128 stands for zero in the data rows.
Here are some points, each followed by its number:
[200 102 139 132 197 153 179 110 118 159 99 108 110 169 85 55 191] 0
[113 195 96 71 135 148 115 83 140 146 73 142 128 131 88 173 75] 1
[185 146 87 109 121 130 129 100 108 45 107 165 95 147 139 92 147] 2
[139 85 97 198 121 137 139 104 87 163 123 97 134 175 131 70 105] 3
[133 116 104 69 124 49 126 153 156 89 193 111 104 167 113 79 154] 4
[192 106 94 116 211 142 236 166 108 151 152 162 110 145 120 80 146] 5
[111 165 81 128 109 94 116 163 158 88 96 182 197 154 64 131 148] 6
[129 141 60 76 160 114 141 70 96 148 174 132 92 123 122 111 115] 7
[130 142 192 226 115 140 150 149 68 128 99 125 179 178 210 150 146] 8
[151 102 166 120 105 91 205 98 143 106 168 71 18 163 76 151 124] 9
[137 114 60 92 147 104 150 91 104 185 146 113 137 148 176 96 115] 10
[121 95 89 71 133 91 174 96 159 99 173 86 124 175 84 196 163] 11
[136 191 143 114 165 143 76 120 100 184 141 138 197 73 137 47 104] 12
[165 63 138 120 167 129 40 100 121 154 98 78 127 161 169 135 158] 13
[172 67 189 106 133 150 36 141 173 178 129 210 118 68 152 167 89] 14
[124 111 170 210 106 135 157 121 105 106 44 158 94 157 106 113 58] 15
Which two points above are nearest to each new point, looking only along the 3 directions in which the numbered points spread most? Their numbers follow each, nearest first.
[121 153 125 161 103 140 86 87 144 69 76 75 128 158 77 191 102] 6 1
[95 90 185 140 121 48 157 135 97 100 115 123 121 86 52 56 52] 2 6
[194 155 161 194 119 93 201 118 44 163 120 108 164 110 191 111 110] 3 8
[37 125 92 142 169 112 123 92 113 100 160 134 120 145 136 76 139] 2 10
[112 125 63 44 131 110 164 109 134 119 180 126 130 179 126 121 147] 4 7
[47 145 224 84 24 201 93 173 159 79 64 76 117 70 55 137 118] 6 1
[117 140 111 87 157 99 156 78 148 116 245 127 107 118 143 188 130] 4 7
[93 235 144 190 145 118 107 118 116 85 114 140 114 104 181 117 96] 13 6
[191 231 167 161 133 139 103 171 151 205 149 136 138 129 112 176 238] 13 2
[137 159 130 165 126 94 138 106 52 36 56 60 130 100 165 134 137] 15 2
[184 160 148 106 215 161 164 152 91 138 151 107 116 105 140 70 34] 10 13
[57 174 116 164 157 139 157 79 188 122 115 97 153 131 114 53 132] 2 13
[83 176 188 91 45 131 119 73 184 163 63 107 67 73 46 146 139] 6 1
[152 153 246 202 138 166 175 196 155 151 214 86 159 112 153 230 215] 15 3
[109 68 52 147 142 164 216 158 59 173 118 119 138 143 146 72 151] 0 5
[158 130 103 145 108 114 26 200 109 110 159 173 191 113 104 178 122] 14 1
